rotation ticks, each row followed by its count of ticks
The counts run from 0 to 144.
[  3.0 -14.1 -27.0   0.2  33.9   7.8  -0.9 -34.2   7.6 -20.8  28.0   7.1
  44.0  14.8   8.5   0.8 -32.2  -6.8  15.8  25.3 -14.1   3.4  30.2 -22.7
   7.1  -7.7  28.9  -5.6 -17.6 -20.5 -12.1  -8.0 -20.8 -36.9   7.5  -3.9
 -16.7  -3.4  12.5  11.2   2.3 -14.4  13.6  10.3]  136
[ 26.4 -18.7   9.0  28.8  19.3   6.2 -10.3   3.1  -0.4  -2.1   3.6 -22.4
  21.5  17.3 -14.3  22.4 -18.3  -2.7 -13.2  24.2  14.6  22.9 -35.4 -29.7
 -11.6  -5.0  -4.8 -29.6  -8.4  -7.2   0.3  12.6  14.1 -31.5 -17.4 -28.4
  34.6 -15.6 -21.9  -3.1   7.9 -18.6 -17.8  -0.9]  142
[-18.5  19.4   5.0   1.7 -10.4 -29.3  43.8   9.9 -17.6 -19.6 -17.2   4.4
 -22.3 -34.9 -11.5   0.6  29.1   1.0 -22.1 -17.3 -22.2  23.4 -21.9  -4.3
 -19.6 -22.7  -0.4  -8.9  25.5  -3.9  14.8  22.1  17.5  42.0  -5.8  10.0
 -11.4 -13.8   2.5  -4.1 -20.7  13.8  29.5  -1.2]  26
[  3.9 -17.8 -28.1  -7.7  13.0   1.7   7.8 -21.8  32.8  -5.5  16.3   7.5
  29.5   6.5 -26.3  -9.1 -42.4  21.7  14.8  18.3 -35.8   2.8  16.5 -22.0
 -13.7  -9.5  13.3   9.5 -19.2  -5.6  -9.3 -29.8 -19.7 -37.9  -2.9  -0.5
 -27.6   6.8  23.0   2.4   3.5   0.8  -2.3   9.4]  61
[ 11.3  34.7  -7.6   8.0  -7.1 -22.6  -6.0 -12.3 -10.4 -29.7 -21.0 -21.1
  -7.6 -37.2  33.8 -10.2   1.5 -17.0  17.2 -33.7 -15.5   8.8  32.0   0.6
  -3.2  -7.6  17.6 -13.5  22.5   0.9   7.3  -5.3  17.2  28.8  28.3   7.8
 -30.1   3.0  15.5  11.7  13.3  11.3  13.4  -7.9]  103
[-10.7  10.8 -14.5 -22.0  10.7 -24.8   7.3 -19.5   3.9 -21.5 -12.1  15.0
  -8.7 -21.5  -1.8  -4.3   9.6   2.1  20.9 -27.2 -24.1  -2.3  38.7   7.6
   1.3 -19.9  34.1   2.4   3.5   8.5   4.6  23.6  -5.5  -4.3  34.0  17.9
 -29.5  11.5  49.9  14.3   4.4  -8.2  24.2   1.3]  31
[ 14.8 -14.7 -29.8 -13.1  13.6   7.3  11.0 -34.9  26.4   1.9  13.4   6.9
  31.9  10.8 -15.6 -13.4 -45.2   0.7  16.8  25.0 -25.7  -1.2  21.5 -15.6
  -2.1   1.5  13.0   8.6 -16.8  -7.0 -20.0 -29.8 -26.1 -42.9  -8.5  -4.5
 -18.1   9.0  12.4  -0.9  -1.7   0.0  -5.3  12.0]  62
[-16.3   7.4  22.6  -7.8  17.5   8.0  45.0 -23.7  -7.6  21.2  -4.1  16.5
   4.6   1.6   2.3  11.7  12.2 -12.9 -10.8   8.7  -5.3 -15.3 -20.2  -4.6
  19.8  41.0  -2.3  12.4   1.1 -23.1 -13.0   0.9 -48.0  30.7   2.5   1.0
 -20.6  -4.6 -24.9 -17.9 -28.2   8.8  11.5   4.2]  124
[  5.3 -15.7   0.1   1.3 -47.6 -15.4  -6.8  36.5  11.2   5.4  -8.9 -15.8
 -12.9 -10.3 -30.3 -17.6 -11.5  41.7  -4.8 -14.2 -14.8   3.5   3.5   1.9
 -34.3 -41.4 -21.6  14.1 -10.4  17.7  11.5  -2.6  34.2 -28.3  -5.2   3.2
  -7.9   6.6  12.9   5.7   8.4  18.2  -1.5   6.7]  87
[ -6.8 -23.8 -26.4   3.2  11.4  -4.4   4.2 -12.1  33.9 -12.7  10.6   8.0
  18.2   6.0 -35.5  -9.5 -29.5  38.1  18.7  13.3 -35.0   7.9   6.7 -17.0
 -18.9 -14.9  15.5   1.2 -17.4  -6.0  -2.0 -18.0 -13.5 -28.0 -11.9  11.0
 -31.3  10.7  40.4   3.8  15.2  -2.1   1.9  13.3]  60
[ 18.4 -29.1   8.3   0.2 -50.7  -6.8  -9.5  21.4   1.1  10.5 -11.8  -2.0
 -15.9  -1.3 -24.7  -9.4  21.9  31.7   0.8 -19.8  -0.8  -2.1  -1.9  14.4
 -18.2 -36.4 -40.5  10.8   2.1  19.2  -4.9  10.7  43.2 -16.9 -11.7  -3.3
  17.5  -7.6  -1.6 -14.7  11.1  -5.0   3.5  26.4]  85
[ 24.3   7.1 -11.0   9.2  13.5  10.5   9.0 -15.5  -0.9   4.6  15.3 -18.5
  22.2   5.9 -12.7   6.6 -23.4 -23.5 -24.8  34.9   2.6  30.6 -28.4 -20.4
 -13.9   4.8  -8.4 -29.1  14.9  -1.6 -13.3  -3.5   6.9 -20.4 -29.7 -33.3
  39.0 -16.2 -27.0  -5.0  -5.4  -4.2 -21.2  -9.1]  68
[  5.9  41.4 -11.2  13.6  -6.3 -23.6   4.7  -3.5  -7.3 -32.6 -21.1 -21.8
 -10.6 -44.9  19.0  -6.0   0.8 -17.9   2.8 -26.5 -18.5  18.5  17.8  -5.0
 -13.8 -13.6  17.9 -24.7  26.7  -0.4  15.0  -2.5  24.0  37.7  12.8   3.8
 -23.3   2.3  15.2  13.9  12.0  13.9  11.7 -15.8]  102
[-19.1  -0.5  13.4  -7.4 -29.2  37.5 -45.9  -5.3   3.6  16.6  41.1  -0.9
  15.8   7.7  33.4  -3.6  21.4 -15.9   2.2   4.4   4.1 -31.9  26.0  29.1
  30.3   6.9 -18.0  -6.9   8.4 -12.0  -7.4  -6.2   6.5   7.5 -13.2  -3.1
   5.8   6.7  22.4  -4.2  30.2  -6.7   6.1  17.7]  78
[ 11.3  -8.5  19.9  -3.5   4.1   0.6   1.3  -4.8 -36.4  -6.8  -8.9   5.5
  19.8   6.7  34.2  10.5  14.0 -18.3   0.9  -6.4  21.7 -10.7  32.6   3.1
  19.4 -21.8   5.1   3.1 -16.1  -9.5  -3.2  36.5   2.5 -21.6  40.0  -5.4
  -0.8 -21.8 -40.0   5.6 -26.1  -7.8  35.9  12.1]  110
[ 14.6 -13.9 -32.1 -26.6  14.6   9.7  10.8 -38.9  21.3  17.8  17.2  12.6
  33.2  20.7 -14.5 -12.2 -35.9  -4.8  11.7  26.0 -16.5  -9.2  20.3  -9.4
   6.6  10.6  10.0  12.3  -7.9   2.3 -28.1 -22.6 -33.4 -46.1  -5.1 -10.5
   0.2   9.2  10.8  -4.8  -5.5  -7.8  -5.4   7.2]  63
[ 31.8 -15.9   9.4  -2.5 -33.1  10.5 -18.9   8.1 -35.1   6.5  -4.3  -6.7
   5.9   9.4  19.6  -5.7  15.3 -12.8  -3.1  -4.8  27.4  -3.9  21.7  14.7
   5.7 -30.3 -29.5   0.9   1.4  15.7 -11.2  24.1  39.1 -30.8   5.9 -20.0
  33.7 -18.7 -33.9  -4.8  -4.8 -10.8  16.6  17.9]  9
[ -1.8  40.2  -5.6  11.2  -8.0 -30.3   8.7   5.3  -9.4 -28.9 -15.4 -22.6
 -20.5 -43.2   6.3  -0.7   8.3 -13.3 -12.0 -23.7 -16.7  27.3  -1.6  -5.1
 -19.7 -17.9  12.8 -24.4  31.6   1.9  16.2  10.1  29.0  31.6   5.4   2.2
 -11.7  -0.9  14.1  11.7   3.4  13.7   8.2 -23.0]  101
[-30.4  -7.4  18.3  -2.0 -30.6  37.0 -39.7   4.8  -4.2  11.2  48.4   0.1
  14.2   2.6  26.8   0.0  24.4 -11.9 -15.4  12.8   7.1 -22.9  18.0  28.2
  21.8  -7.5 -21.8  -8.9   3.7 -14.3  -4.0   4.1  10.4   1.5 -22.0  -2.4
   9.3  -1.6  17.2  -4.0  26.0  -4.0  18.6  15.4]  79
[-12.9  24.2  18.0 -19.2 -23.0  -2.3  40.6  -0.4 -24.8  26.7  -6.2   6.3
  -9.7 -15.7  15.8  -8.6  21.3 -25.8 -29.9  -1.5  -7.1 -20.7  -1.5  15.7
  11.4  22.3 -12.5  20.9  17.0  -7.2  -7.9   2.4 -16.5  26.2   5.0  -5.0
  -4.9  -2.8 -38.4 -10.4 -34.8  26.8  20.1  -0.5]  22
[ 51.1 -10.6  14.1  32.8  11.6   0.3 -17.8  -4.3   7.5   5.9 -23.8 -36.6
  12.3  17.7 -10.5  18.2 -19.7   4.5  14.4  -3.0  10.9  14.5 -23.7 -25.2
  -5.3  13.0 -23.6 -21.6   1.6  -0.2  -7.8 -13.4  12.3  -5.5 -16.4 -28.2
  23.1  -2.6 -19.7 -12.5  19.9 -16.5 -39.3  -3.0]  144
[ -2.9 -27.2 -18.7   0.9   9.3  -9.4   6.6 -11.0  33.7 -11.1   3.7  12.2
   8.3   5.8 -44.2  -7.1 -11.5  43.3  21.8  -2.4 -30.9   7.8  -0.2 -17.2
 -18.2 -17.0   5.0   1.5  -6.4  -0.5  -6.7  -7.7  -6.9 -19.3 -16.7   8.6
 -25.7   7.6  51.0  -9.7  19.9 -11.2  -0.2  20.6]  59
[ 10.6  32.6  -6.2 -19.8 -16.7 -20.1  32.3  -8.2 -22.3   7.8 -20.3  -4.1
 -24.6 -26.3  -0.9  -3.6  29.2 -35.5 -27.3 -11.3  -7.2  12.2 -18.5  11.2
  -7.1   3.5  -9.5  -8.4  43.9  20.1  -8.8  19.4  12.8  26.7  -3.6 -13.6
  30.1  -4.9  -7.6 -11.2 -16.8   3.2   0.6 -12.4]  98
[ 17.7 -18.4  26.5  -3.2   4.3  -3.0   1.5  -1.9 -41.7  -0.7 -19.4   9.2
   4.0  13.2  19.2  15.3  22.1 -10.9   7.6 -14.2  23.3  -9.5  20.6   5.1
  19.2 -17.3  -3.8   7.8 -16.7  -1.2  -5.1  45.6   3.3 -18.6  41.7  -7.3
  15.3 -21.1 -36.0  -4.2 -21.3 -17.1  28.7  10.5]  111
[ -4.3  -6.1 -22.1 -17.4  17.7  11.5  12.1 -18.0   8.5  12.8  32.0   3.1
  24.3  15.3 -21.1   8.5 -16.2 -25.5 -31.3  47.2  -6.1  12.3 -21.9  -9.7
  -2.9   3.6   3.8 -14.1   1.4   3.2 -14.3  14.8 -11.6 -41.7 -27.2 -28.5
  42.3  -0.5   5.7  -3.8  -8.0 -17.7 -10.5  -3.8]  66
[ 27.2 -15.2  16.3  -2.5 -36.7  -2.2 -21.2  18.1 -28.5  11.6  -9.6 -11.7
  -9.7   8.4   5.6  -2.5  23.6  -2.5  -7.3 -13.0  26.2  -3.4  12.2  18.4
  -1.0 -30.8 -29.7   1.9   2.5  17.2  -6.5  36.0  43.8 -30.7   7.3 -14.9
  38.3 -15.0 -22.9  -6.4   0.9 -13.9   9.2  12.6]  10
[-15.4  12.8 -11.5 -47.4 -33.8  -7.9   9.9  10.7  17.2  43.0   0.6   1.2
 -13.9  -6.7  -8.7 -16.8  -9.9 -10.2 -26.5   9.5 -16.7 -27.2  19.9  27.4
   1.9   9.3  -0.6  31.2   1.4  22.2  -4.1  -4.3 -13.9 -35.5  10.1  -7.7
   6.1  33.9  19.1   9.8  -8.3  21.9  -5.9 -14.3]  92
[ 29.7  -0.4  27.7  34.9  32.5 -21.0   7.1   6.6 -11.0  -9.7 -40.4 -29.5
   2.6   7.9  -7.2  33.1 -19.4   3.7   3.0  -7.9  15.3  19.0 -26.4 -33.9
  -5.4   5.5   3.7 -17.5 -12.0  -3.9  12.5  20.7   3.8 -13.5  25.5 -14.9
   8.4  -9.0 -31.8   9.6  -6.6  -9.7 -12.4 -17.5]  41
[  8.9 -21.2  35.8  12.7  12.1 -22.6  -1.9  21.9 -17.1  -5.0 -28.6  -3.5
 -12.9  13.6 -14.1  29.6  20.9  11.3  -3.1 -14.3  20.7   2.8 -11.0  -5.5
  -1.3 -22.1  -1.2   1.8 -23.8   4.0  13.2  55.0  13.7 -28.4  35.0  -6.8
  19.3 -13.7 -18.8   4.0 -16.0 -20.4  11.6   2.3]  113
[ -0.6 -14.1 -20.8  -0.7  32.8  -8.0  -3.2 -34.7  21.1 -26.5   3.0  15.6
  13.0  -3.1 -20.4   0.9   1.2  11.8  30.7 -12.2 -26.6   7.6  14.2 -11.0
   0.2  -7.8  27.8  -9.9  -0.6  -3.8  -9.1   3.6 -14.9  -2.3   0.7  13.3
 -26.0   7.8  64.3   1.0  24.0 -22.6   1.1  13.0]  133
[ 14.5 -10.7  22.7  10.5 -32.0 -19.8 -20.4  46.0  -3.3   0.0 -16.2 -28.4
 -14.0   0.8  -9.2   6.1   0.8  19.0 -16.3 -13.2  14.1   6.1  -5.0   2.9
 -20.9 -38.2 -21.9  -1.9  -7.7  19.9  14.0  23.3  46.3 -33.8   5.8 -13.9
  20.0  -4.5 -11.2  10.8   5.5   2.9  -3.6  -4.1]  12
